0: [165  80  83 173 159  80 170 163 166  72  86  59 108  93  83 154  84 134
 113 188 140 174 176 179]
1: [ 90 160 149  39  38 190   3  93   0 227 216 142 103 165 216  63 233  94
 109  70  56  87 129  71]
2: [163 141 150 127 141 134 139 133 177 129 117 163 134 124 140 136 165  52
 188 107  86 101 138 109]
3: [174  88  96 185 173  77 168 152 156  77  67  88 171  77  68 167  97 133
 103 179 111 174 108 173]
4: [179 163 139 150 145 113 166 104 187 118 106 159 202 159 102 124 112  82
 212  94 165  83  69  85]
5: [172 209 149 153 109  12 137  29 137 110 118 164 172 236 105  79  65 142
 194 110 255 112  13 123]
6: [147 206 160 147 105  46 142  49 136 116 126 157 175 224 119  83  72 121
 180 101 255 106   0 134]
7: [ 96 161 149  68  80 183  55 121  63 210 187 149 106 157 180  85 184 127
 106 112  90 105 155  72]
8: [143  82  63 169 145  91 168 192 149  84  75  50 138  68  61 147  61 155
 119 152 128 185 143 156]
9: [134 159 131 101 107 133 117 106  97 131 157 167  82 143 181  95 170  57
 167 110 134 124 179 108]
10: [ 57 170 171  62  63 179  38 101   2 212 215 144  99 164 197  69 207  98
 113  84  73  89 104  72]
11: [ 98 194 156  86  75 114  78  90  95 177 161 151 130 202 172  54 139 123
 119 112 190  96 113  92]
12: [102 106 104 141 136 151 146 169 159 129 123 103 103  99 102 126 128 185
 118 155 134 170 167 159]
13: [171  84  88 174 161  85 165 172 144  72  66  70 123  88  94 169  84 130
 128 173 144 178 157 170]
14: [ 94 126 170  82  83 188  86 106  81 163 182 150  89 139 194 124 174 126
 106 101  84 109 107  99]
15: [ 58 108 151  98 112 187 113 127 121 154 161 142  73 121 158 120 160 154
  63 131 101 128 150 119]
16: [ 65  95 115  86  92 182  94  92  86 176 186 141  94 130 172 136 145 173
  55 134 127 141 133 124]
17: [170  80  83 173 156  81 177 163 158  63  75  65 131  79  85 166  73 129
 113 172 128 172 170 161]
18: [159  85 128 187 177  82 165 132 143  82  84 116 152 106  90 190  96 123
 103 180 128 150 109 174]
19: [ 69 116 116  94  80 188  88  91  60 178 184 156  96 163 170 112 150 163
  62 125 144 129 119 118]
20: [172  79  67 165 166  72 187 165 155  83  95  66 123  87  84 157  65 130
 129 157 144 171 192 155]
21: [157  71  68 170 154  56 187 147 142  75  67  89 143  91  84 166  59 133
  94 165 129 165 152 153]
22: [ 82 163 153  70  59 196  74 136  81 182 182 143 105 153 195  83 181 122
 110  88  78 110 157  74]
23: [135 176 186  83  97 149  88 113 101 161 148 157 140 161 168  96 167  63
 179  51  96  64  81  76]
24: [166 193 191  83 107 130  98 113 119 165 129 148 152 143 144 106 161  66
 185  69 103  70  93  73]
25: [ 86  93 133 114 138 150 112 120 131 125 153 150  39  94 145 133 159 130
 115 126 121 144 182 143]
26: [167 101 109 190 195  84 165 112 168  86  86 127 184 115  92 201 101 135
 113 185 141 155 106 177]
27: [139 206 188  70  94 109  80  96  98 170 140 153 136 172 156  85 152  78
 177  55 145  67  89  87]
28: [ 81  90 101 147 116 143 154 150 145 123 125 108  81 105 116 137  98 153
  77 143 151 158 149 142]
29: [ 60 119 134  88  79 186 100  89  69 168 200 150  80 146 182 114 164 136
  71 112 106 108 133  91]
30: [160 102 132 172 180  85 172 109 163  76  91 131 186 120  93 194 111 139
 110 188 130 147  91 175]

[ 66  87 113 126 115 152 157 119 124 148 133 135  72 126 134 125 101 180
  49 158 137 153 148 148] -> 28 15 12
[146 142 154 130 138 142 146 124 167 134 129 162 132 129 150 131 175  67
 184  94  81  95 142 123] -> 2 9 24
[ 63  97 151 120 116 183 128 142 147 137 144 138  93 110 134 137 124 154
  92 139 101 136 133 141] -> 15 28 25
[129 169 169  82  79 144  94 111  88 160 141 168 146 155 168 101 150  60
 155  56 110  66  90  63] -> 23 24 27
[205 150 122 143 145 111 178  96 187 104 107 168 191 153 128 126 115  54
 222 111 150  93  97  96] -> 4 2 24
[126 189 181  99  75 107  99  81  69 172 163 162 132 184 163  80 139  79
 166  62 141  71  72  62] -> 27 23 24
[107 114 113 145 144 155 146 169 158 123 104 116 134  89 105 113 137 168
 123 151 128 166 160 161] -> 12 28 25
[117 105 120 140 155 127 147 143 142 109 111 147 100 105 113 152 129 135
 130 148 131 164 185 151] -> 12 28 25
[180 177 154 143 124 106 145 117 169 129 106 158 201 166 123 113 109 130
 197  93 185  89 113 112] -> 4 2 24
[139 199 178  84  90 103  80  94  82 160 171 152 118 180 165  91 144  81
 167  59 132  70  61  76] -> 27 23 24
[103  97 108 147 147 151 131 173 154 127 124 115 114  92  99 121 137 180
 130 145 133 169 178 162] -> 12 28 25
[107 167 138  89  86 146  87  87  74 148 175 165 100 161 175 104 165  96
 170  99 123 103 130  86] -> 9 14 23
[ 84 178 151 101  68 150  88 101  93 190 170 141 133 188 169  71 135 140
  95 102 156 111 153 104] -> 11 7 19
[184 152 144 141 143 103 168 101 171 115 110 163 159 146 126 138 114  47
 209 118 136  99 102  83] -> 4 2 24
[138 169 150 119 104  87 114  36  68 132 157 161 132 185 157  95 107 129
 169 103 206  87  75  93] -> 11 27 6
[140 116 116 146 147 122 155 160 157 106 114 134 137 110 110 132 120 136
 120 143 142 156 171 154] -> 12 28 13
[125 119  99 147 147 125 149 182 164 112 102 112 143  93  87 112 133 166
 135 142 141 173 180 152] -> 12 28 8
[164 152 136 132 144 131 151 134 187 115 117 174 171 137 134 138 142  72
 195 116 131 109 124  95] -> 2 4 24
[163 152 131 139 146 128 153 139 177 122 115 171 178 138 139 149 143  69
 195 121 121 110  97 116] -> 2 4 24
[172 161 141 125 140 130 159 119 180 118 125 169 147 129 130 128 133  71
 195 126 129 106 151  95] -> 2 4 9
[144 205 196  85  99 102  80  86  99 170 154 157 128 174 151  73 144  80
 166  69 157  71  62  79] -> 27 23 24
[130 107  95 162 151 138 150 181 173 102  92 108 159  98  95 120 119 152
 132 149 135 166 176 152] -> 12 13 8
[125 164 173  68  90 160  80 123  96 174 164 160 143 147 182  87 167  65
 144  56  86  72 124  71] -> 23 24 27
[157 142 140 127 141 132 154 134 172 122 116 151 161 126 135 129 157  53
 188  98  90  96 142 110] -> 2 4 24
[126 180 156 107 108 106 106  96 135 148 148 145 168 204 153  65 114 131
 128  96 213  97 122 100] -> 11 27 6
[112 122 103 154 148 144 147 196 187 113  92 111 133  90  76 112 127 172
 121 148 137 160 175 155] -> 12 28 8
[ 65  92 134 138 121 150 142 157 142 144 128 116  86 108 122 135 125 153
  79 149  97 144 129 134] -> 28 12 15
[130 114 102 165 149 126 155 165 162 116 120 122 143  95 105 127 132 152
 127 157 139 165 182 157] -> 12 28 13
[ 67 122 151 119 113 175 120 121 130 142 159 159  79 119 158 139 149 131
 105 117 110 125 111 128] -> 15 25 14
